One turn or mirror swaps these rows in pairs. Which row does each one swap with?
The rows were stretched afterwards, more along some directions than others.
Q_939: [-5 30 1 -22 -40 -5 -4 -3 18 12 -8 7 7 -2 -17 2 -26 6 -24 14 -2 -11 -51 21 -11 2 19 3 -5 -15 -12 7 21 22 4]
Q_682: [-16 14 -28 8 4 9 10 15 7 -1 -19 -11 23 18 -24 19 -35 -5 -17 20 -14 -8 -32 -20 17 -12 11 19 -10 -15 -7 -7 -2 25 -24]
Q_593: [-17 13 18 -17 -12 10 -3 5 17 13 3 28 34 0 -22 9 -31 25 -17 5 -1 -25 -32 -9 -2 -4 0 4 5 -5 15 -7 -22 -2 7]
Q_318: [-19 16 16 -23 -18 14 0 8 20 20 5 28 26 -1 -27 10 -27 25 -27 7 2 -28 -34 -12 -8 -16 -1 2 4 -10 18 -8 -28 1 7]
Q_847: [6 -5 -7 21 16 -2 17 6 -16 12 -13 -4 11 13 4 17 -22 -13 0 23 -16 0 5 -26 16 -8 18 5 3 -4 13 -9 10 12 -2]
Q_719: [-7 30 -7 0 -18 6 -2 0 21 33 -10 6 -3 14 -6 6 -35 12 -7 24 10 1 -25 6 -2 -12 32 -7 7 -15 10 21 27 20 -2]
Q_672: [33 -2 7 -11 -12 -15 5 -14 -9 7 -11 4 -13 9 5 1 -13 5 4 15 8 -14 7 25 -18 -17 -6 -14 -14 4 36 -4 15 -15 11]
Q_633: [-5 1 4 -15 16 -20 5 -8 -20 1 9 -5 3 -1 19 24 -1 -25 -2 29 7 1 10 10 -10 4 -12 10 -27 10 18 -9 9 9 15]
Q_118: [-6 26 8 -13 -43 0 -8 -8 19 31 -2 19 -7 0 -7 -6 -24 3 -18 15 -1 -11 -29 8 -7 -1 32 1 13 -15 4 8 24 15 18]
Q_907: [-23 22 3 -22 -14 18 3 9 27 24 -2 24 33 5 -34 8 -36 22 -41 -3 0 -33 -37 -22 -2 -11 7 1 12 -14 16 -5 -20 17 -11]
Q_238: [-31 14 28 -28 16 28 -11 -17 11 1 16 13 20 -8 7 24 -31 11 -3 15 27 -7 0 -12 3 -3 -6 21 -15 -4 20 -9 -27 -2 4]
Q_157: [-6 -5 19 -3 0 14 -3 -23 0 12 -7 5 -3 3 27 -3 -50 9 17 18 -10 -7 -4 8 3 7 25 12 11 -6 14 -11 17 7 11]
Q_212: [22 1 18 -18 5 -1 -3 -18 -15 6 -10 8 -5 5 15 9 -18 13 3 18 4 -10 15 24 -19 -16 -8 -8 -6 -4 48 -12 0 -16 14]
Q_252: [10 -2 -12 -20 9 -9 6 -4 6 26 -8 10 -20 19 -16 -11 -18 4 -6 4 15 -17 -3 2 4 -25 3 -7 -6 0 16 13 18 8 -16]
Q_831: [-15 5 -17 -11 6 8 2 -7 0 16 -1 -9 1 3 9 7 -23 -22 -29 15 -7 -9 8 -3 -4 9 17 20 -5 -8 12 -16 16 34 -5]
Q_40: [5 -6 8 19 4 -6 18 -1 -7 14 -16 1 -1 2 10 11 -19 -7 -2 24 -19 0 6 -17 12 -5 21 5 10 -6 17 -12 8 9 8]
Q_963: [-4 16 14 -25 13 10 5 5 8 2 -28 5 22 19 4 3 -58 19 6 8 8 -14 1 12 20 -2 2 1 -3 8 6 13 -6 18 -18]
Q_182: [-13 29 4 -19 7 -4 11 2 9 7 -2 21 8 9 -23 26 -45 8 -17 16 16 -22 -43 -21 14 -38 -8 -1 -17 -7 16 -5 -12 13 -17]
Q_580: [-19 9 25 -3 3 1 -7 -8 15 4 8 5 -4 9 10 -5 -26 -7 35 19 16 -7 21 -11 7 1 1 3 -9 15 5 4 -6 -4 13]
Q_777: [2 4 -5 -18 27 3 5 2 7 37 -9 17 -12 23 -12 -7 -34 5 -3 5 18 -21 1 -11 23 -22 10 1 6 2 15 19 12 17 -28]
Q_206: [-22 15 15 -21 -16 13 0 7 18 15 6 27 32 1 -27 12 -31 25 -28 6 0 -28 -32 -12 -6 -14 -2 3 3 -9 17 -7 -29 3 4]
Q_395: [-4 0 -23 13 24 0 16 15 -12 6 -11 -7 15 19 -11 18 -24 -13 -2 17 -16 2 -12 -30 19 -13 9 9 -4 -5 5 -8 7 17 -9]
Q_369: [-19 24 13 -4 -10 0 -8 -6 8 29 18 25 -10 2 6 2 -19 -17 5 27 9 -14 5 -16 -2 -10 15 3 1 -6 21 2 2 11 17]
Q_37: [19 1 41 -9 -15 -4 0 -11 18 8 -8 11 -9 -4 6 -4 -18 -3 10 19 23 -19 15 5 17 -2 7 2 2 5 9 6 -4 -25 3]
Q_483: [-8 1 33 -4 -15 5 -6 -11 10 15 7 18 24 -3 5 7 -31 19 0 14 -2 -19 -26 6 -6 7 13 6 12 -2 21 -8 -2 -7 23]
Q_327: [-23 19 30 -26 21 27 -12 -18 -2 1 13 20 14 -6 10 33 -29 13 -7 20 21 -12 2 -8 -3 -14 -13 18 -19 -11 35 -13 -29 -3 5]
Q_122: [-6 14 7 -21 11 -26 10 0 -13 -7 2 4 4 7 -11 28 -13 2 -3 19 8 -6 -24 6 0 -22 -24 -2 -34 10 9 -2 -10 5 5]
Q_152: [-3 -2 2 -17 12 -13 4 -5 -20 3 11 -7 -3 -4 16 21 0 -24 -6 25 7 1 10 12 -14 3 -8 12 -24 6 12 -13 13 12 18]
Q_317: [-9 -2 22 -1 -12 9 1 -11 9 13 -1 16 18 -1 8 6 -35 20 3 17 -8 -17 -22 5 -3 5 14 14 9 -4 15 -10 -4 -5 17]
Q_14: [-4 2 7 -19 16 -26 0 -7 -18 -2 10 4 5 -1 11 26 3 -15 -1 27 9 -2 -3 10 -8 -1 -20 2 -31 12 17 -11 5 -1 20]
Q_87: [-9 2 6 -2 19 21 0 -24 -2 6 -16 0 -4 8 16 -3 -54 11 19 3 -12 -5 -1 3 19 7 22 7 5 -4 3 -4 14 17 -13]
Q_274: [-7 27 22 -20 1 4 8 -2 11 5 -9 22 8 5 -9 14 -53 3 -7 16 19 -28 -27 -24 23 -30 -1 1 -12 -10 16 -10 -14 7 -21]
Q_542: [-10 -2 2 -16 16 -13 4 -7 -15 2 6 -8 0 -2 18 20 -2 -28 -8 28 -1 1 9 3 -7 4 -5 14 -21 5 16 -20 11 14 14]
Q_394: [-31 12 31 -21 -5 18 -9 -21 25 1 12 10 12 -26 0 14 -24 2 -6 14 13 -9 -11 -9 11 12 7 24 -14 -7 -13 -15 -21 1 8]
Q_418: [-5 -2 -7 -8 6 -2 3 -12 -8 13 3 -8 -2 -6 16 11 -10 -28 -17 23 -4 -8 13 3 -7 12 8 19 -14 -3 7 -19 20 25 9]
Q_330: [13 2 36 -17 -6 -14 -3 -8 19 18 -3 18 -12 2 4 -5 -12 -1 12 20 23 -11 11 14 12 5 5 -6 7 11 10 20 4 -20 10]
Q_485: [21 11 1 4 2 -10 3 17 -8 -2 -21 2 16 13 19 4 -7 -9 21 22 26 -8 27 -1 25 -5 1 16 -34 8 0 19 15 14 -8]
Q_33: [-13 14 20 -8 0 -7 -2 2 16 -10 -7 -3 10 12 2 -4 -31 -5 33 11 13 -10 12 8 14 6 -5 -4 -24 19 -10 8 -4 -2 -2]
Q_692: [-11 28 -20 -13 -20 3 -2 7 20 -4 -17 -6 21 10 -31 11 -30 4 -25 9 1 -13 -50 7 13 -4 8 10 -19 -15 -17 2 6 20 -23]
Q_177: [-1 15 30 -19 -1 7 9 -8 18 5 -10 21 -3 1 0 4 -47 5 4 15 19 -28 -12 -18 23 -22 3 5 -6 -6 15 -10 -18 -8 -12]
Q_365: [-2 30 3 -14 -45 -3 -9 -4 19 17 -5 11 3 -4 -13 2 -25 4 -28 14 1 -13 -45 19 -9 1 24 -1 2 -15 -4 5 20 15 7]
Q_770: [-4 1 12 -17 19 -24 3 -9 -20 -8 11 2 3 -2 7 27 -3 -10 -1 29 7 0 -4 10 -7 -6 -26 4 -31 8 22 -15 -4 0 21]
Q_199: [-26 10 29 -27 16 28 -10 -16 8 -3 18 10 16 -13 6 24 -29 5 1 12 24 -7 2 -11 7 1 -5 20 -16 -4 8 -13 -24 -6 7]
Q_431: [-9 -3 18 -2 -5 11 -3 -21 0 10 -7 2 3 1 23 -2 -47 7 15 20 -10 -3 -6 9 1 13 25 14 9 -7 6 -10 17 9 13]
Q_665: [18 1 38 -10 -9 0 7 -10 14 4 -10 14 -11 -6 16 -1 -25 -5 10 21 20 -20 16 3 19 -8 7 7 -2 1 14 -5 -3 -20 0]
Q_359: [-22 15 25 -25 20 25 -12 -15 0 0 17 18 19 -4 6 29 -34 10 -10 23 21 -12 -3 -15 -1 -15 -14 14 -14 -12 40 -20 -28 -3 11]
Q_787: [11 4 42 -11 -10 -11 -2 -10 17 19 -3 15 -17 -1 4 -3 -11 -2 13 21 17 -11 11 16 12 3 5 -6 3 9 7 13 1 -21 5]
Q_933: [30 -4 0 -20 -5 -17 7 -12 -3 9 -16 3 -16 6 -2 -7 -6 11 -3 6 5 -14 -2 30 -13 -18 -9 -16 -10 4 31 -4 12 -10 4]
Q_329: [7 -5 -5 21 20 -5 20 7 -16 7 -16 -5 3 13 6 17 -19 -13 5 23 -16 1 6 -24 17 -8 11 4 -2 0 11 -11 8 11 -4]
Q_213: [-9 23 14 -17 -2 8 12 -4 20 8 -9 18 -5 2 -10 12 -52 3 -10 17 15 -25 -30 -26 20 -35 3 0 -5 -11 17 -12 -15 8 -19]
Q_978: [-30 21 -14 -17 -10 28 9 6 30 25 -6 10 20 0 -29 1 -37 6 -50 -4 -9 -23 -24 -29 5 -5 22 8 13 -21 7 -12 -10 35 -17]
Q_815: [-29 21 -9 -22 -14 24 7 10 30 25 -11 15 24 3 -36 4 -36 13 -53 -5 -7 -29 -35 -27 3 -12 17 6 14 -22 9 -11 -19 30 -21]
Q_791: [-7 3 25 -15 -10 12 -2 2 10 9 6 25 28 -2 -7 10 -23 24 -8 6 -1 -19 -20 0 -5 -2 -2 5 5 -4 21 -8 -17 -11 17]
Q_840: [-10 12 1 -8 15 25 -6 -22 0 3 -17 4 -3 9 11 1 -56 13 10 4 -13 -6 -6 4 12 4 22 7 -1 -8 4 -4 11 16 -17]
Q_111: [-5 17 26 -19 9 28 -9 -15 -8 6 8 18 10 3 16 28 -36 14 -2 25 17 -17 8 -5 -12 -20 -7 5 -8 -15 53 -14 -16 -5 11]
Q_559: [6 -1 -19 -21 14 -9 9 -1 12 23 -6 7 -15 18 -25 -13 -23 3 -8 -2 18 -23 -9 -3 12 -26 4 -3 -4 3 10 6 15 7 -21]
Q_792: [11 5 43 -18 -10 -4 4 -12 16 11 -5 19 -8 0 10 -1 -31 -5 7 19 20 -24 6 -1 18 -7 1 -2 -2 5 13 1 -7 -17 1]
Q_600: [15 8 4 2 13 -9 -5 10 -1 -10 -18 3 12 8 1 4 0 1 22 7 26 -1 23 0 26 -4 -4 17 -31 13 -7 23 2 3 -14]
Q_525: [-28 12 34 -22 -4 20 -12 -22 27 -2 11 12 19 -22 3 13 -20 10 -9 11 21 -8 -8 -5 11 16 5 25 -12 -2 -4 -10 -18 -3 9]
Q_225: [-14 15 -25 9 16 6 4 14 -6 -6 -23 -12 20 15 -14 24 -29 -8 -15 17 -17 -1 -21 -15 18 -13 9 13 -18 -16 4 -7 -1 25 -30]
Q_486: [-25 25 -14 -23 -14 20 8 15 31 19 -13 17 30 6 -37 7 -36 15 -49 -2 -9 -25 -37 -25 2 -15 13 8 9 -19 11 -10 -20 30 -20]
Q_945: [-23 5 35 -17 -8 6 -5 -21 26 -2 9 9 14 -26 4 6 -16 5 4 8 12 -1 -15 -1 15 24 14 19 -9 -1 -19 -5 -11 -4 12]
Q_237: [-18 8 -20 -16 8 12 5 -3 1 20 -1 -8 5 2 5 4 -26 -24 -38 10 -8 -17 1 -15 -4 5 13 13 -2 -13 12 -21 11 36 -8]
Q_537: [-8 22 14 -12 -5 1 -5 5 15 -8 -20 -5 17 15 4 1 -47 7 28 16 15 -5 8 15 13 5 -2 -5 -24 15 -9 10 -3 8 -9]
Q_214: [0 -6 18 4 -13 -7 17 -8 12 15 -11 3 1 -18 8 -4 -7 -2 -9 9 -16 2 -3 -4 7 16 27 4 11 -2 -6 -8 7 6 17]
Q_774: [20 14 -9 2 7 -12 0 15 -6 -1 -17 6 13 12 17 6 -3 -6 9 17 24 -8 16 2 21 -10 -1 16 -33 6 6 19 11 13 -9]
Q_581: [14 5 9 -2 22 -6 -2 1 -5 -13 -12 5 8 11 -1 -1 -3 10 23 -3 18 -1 27 9 33 1 -10 13 -26 21 -9 23 -5 0 -10]
Q_837: [-4 24 4 -16 7 -4 16 4 7 0 -10 15 5 9 -22 19 -41 6 -10 12 12 -23 -36 -21 17 -40 -8 -1 -21 -8 15 -7 -15 6 -20]
Q_779: [22 20 -8 12 -6 3 -2 15 -6 19 -23 2 3 20 32 5 -34 -5 17 31 24 -3 18 -3 6 -16 25 15 -16 -2 13 21 33 23 -5]
Q_244: [4 -3 7 19 5 -8 16 -1 -8 14 -19 0 0 1 13 10 -15 -7 0 21 -20 4 5 -16 9 0 22 3 8 -4 10 -8 9 8 3]
Q_741: [-2 0 27 5 -17 -8 8 -18 17 8 -3 5 4 -24 11 -1 -7 2 -2 6 -5 -1 -11 2 14 26 28 8 3 0 -16 -9 9 -1 16]
Q_406: [-23 8 31 -27 14 25 -12 -17 15 -5 14 14 25 -15 5 20 -19 11 -3 9 24 -9 -4 -8 10 6 -5 20 -16 -3 13 -13 -20 -9 7]
Q_320: [-8 19 15 -10 0 -9 -6 4 12 -8 -11 0 12 14 0 -1 -34 -1 39 12 18 -10 7 6 12 6 -6 -8 -29 21 -13 14 -1 -3 -4]
Q_158: [21 -9 -12 -18 -2 -19 12 -6 10 23 -9 6 -21 13 -19 -14 -10 3 -5 1 11 -18 -5 9 0 -22 1 -11 -4 4 14 8 21 -3 -6]
Q_869: [1 1 -3 -22 28 6 0 1 14 30 -8 19 -11 23 -10 -8 -37 11 0 4 23 -18 7 -10 21 -18 9 3 11 3 19 25 10 13 -22]
Q_281: [-4 11 -1 -10 12 15 -4 -9 5 -5 -25 3 5 13 -8 -6 -37 15 13 -9 -4 -3 0 2 33 6 13 4 -5 1 -9 11 9 15 -20]
Q_752: [-7 24 7 -22 0 2 12 0 10 8 -9 21 3 8 -14 16 -54 4 -9 17 17 -27 -31 -27 15 -41 0 3 -17 -9 17 -8 -17 9 -19]
Q_611: [-22 2 40 -14 -13 4 -1 -19 26 -6 8 6 4 -30 8 2 -10 8 2 8 8 2 -10 2 8 22 9 15 -8 -2 -21 -8 -10 -4 16]
Q_154: [-19 14 20 0 -7 0 -4 -6 16 18 7 8 -6 13 5 -4 -29 -7 27 19 17 -14 18 -14 9 -5 8 2 -11 15 2 5 -3 -5 10]
Q_650: [-8 13 18 2 -2 -8 -8 -7 2 25 11 19 -7 6 19 2 -22 -22 18 24 11 -19 20 -15 0 -2 12 1 -3 9 24 -2 6 -1 15]
Q_190: [11 24 -14 8 -6 2 1 12 3 28 -20 -1 9 21 19 2 -45 -2 11 30 21 -2 0 -4 10 -13 30 5 -9 -4 7 19 35 31 -6]
Q_224: [26 3 15 -11 -6 -7 5 -14 -11 9 -8 12 -14 6 11 7 -17 10 -1 17 3 -18 4 21 -21 -23 -6 -10 -10 -4 48 -13 6 -17 13]
Q_58: [-22 20 4 -20 -15 14 3 7 28 23 -2 25 31 3 -40 8 -33 24 -41 -1 0 -32 -39 -20 4 -16 5 1 9 -15 18 -7 -26 9 -5]
Q_897: [6 7 35 -14 -9 -10 -5 -9 18 18 -3 12 -8 3 -4 2 -9 12 11 13 14 -3 -2 23 7 6 5 -16 9 10 7 27 4 -19 6]
Q_902: [2 0 -12 -17 17 -9 7 -2 6 28 -5 17 -20 17 -13 -9 -27 1 -7 4 13 -27 -5 -7 13 -27 4 -1 -3 2 17 10 13 13 -24]
Q_175: [-7 7 14 -17 16 -22 4 -11 -20 0 13 4 -1 -1 8 29 0 -15 -2 29 7 -3 -2 10 -13 -6 -21 5 -29 7 21 -10 0 3 20]
Q_53: [-22 11 29 -26 20 32 -14 -14 4 -2 11 13 22 -2 12 27 -35 9 -2 22 25 -9 10 -16 1 -8 -9 20 -11 -8 32 -15 -22 -1 8]
Q_477: [-18 29 -21 -10 -16 9 -3 4 18 2 -13 -3 23 11 -26 13 -41 3 -27 10 -2 -14 -46 1 12 -3 12 13 -15 -16 -15 0 6 25 -23]
Q_62: [-31 20 -18 -18 -6 24 6 4 20 17 -9 -2 11 0 -19 2 -36 -5 -46 1 -12 -20 -13 -23 1 -3 22 17 6 -22 4 -22 -7 41 -21]
Q_219: [10 -9 10 14 -2 -8 16 -9 6 18 -14 7 4 -3 10 0 -13 1 4 11 -17 2 -3 -10 10 11 28 -2 17 2 8 -8 14 0 14]
Q_409: [-11 6 -1 -10 17 23 -4 -15 0 -1 -21 -2 -2 9 3 -4 -53 12 12 -1 -10 -3 -2 -1 18 2 20 6 3 -5 -1 0 10 21 -19]
Q_210: [18 18 -10 10 1 2 -1 14 -2 16 -20 2 6 16 26 1 -24 -4 10 24 22 -4 14 0 13 -16 23 13 -19 -8 12 19 29 22 -7]
Q_163: [24 0 -10 -10 -5 -22 11 -6 0 16 -12 4 -27 15 -9 -8 -7 2 -4 8 7 -15 -6 20 -8 -21 -1 -9 -14 3 19 2 23 -2 -5]
Q_21: [2 0 -15 25 16 0 12 9 -13 12 -17 -5 9 16 0 17 -25 -13 -3 25 -18 3 -1 -27 14 -8 19 9 3 -7 13 -10 12 16 -6]
Q_698: [27 1 3 -11 -5 -17 1 -15 -11 14 -12 4 -21 11 3 -3 -10 8 0 11 5 -10 6 28 -17 -18 -2 -15 -11 2 33 -5 21 -10 5]
Q_447: [-17 1 -8 -12 12 -5 2 -12 -9 8 3 -8 0 -6 18 12 -10 -32 -16 27 -6 -3 11 -3 -7 11 6 17 -16 -2 13 -22 15 27 8]
Q_886: [3 -8 19 13 -9 -8 17 -10 6 17 -14 3 -4 -9 11 0 -9 -3 -3 12 -18 0 0 -7 8 13 28 0 16 -2 0 -8 11 3 12]
Q_484: [-7 9 0 -25 26 14 3 7 5 35 -11 17 3 25 -5 3 -48 12 -9 7 15 -19 -3 -13 18 -21 13 1 17 -3 25 25 7 28 -26]
Q_680: [-12 35 -3 -19 -46 -1 -3 1 25 13 -8 5 6 -3 -25 5 -23 6 -36 13 -3 -13 -54 21 -8 -4 17 6 -7 -20 -13 3 9 22 -3]
Q_332: [10 5 30 -18 -7 5 12 -7 19 14 -10 20 -6 -1 5 1 -43 -3 -2 16 17 -30 0 -17 23 -20 5 4 3 -4 18 -6 -10 -9 -8]

Swapped with Q_485: Q_154
Swapped with Q_581: Q_369
Swapped with Q_650: Q_600

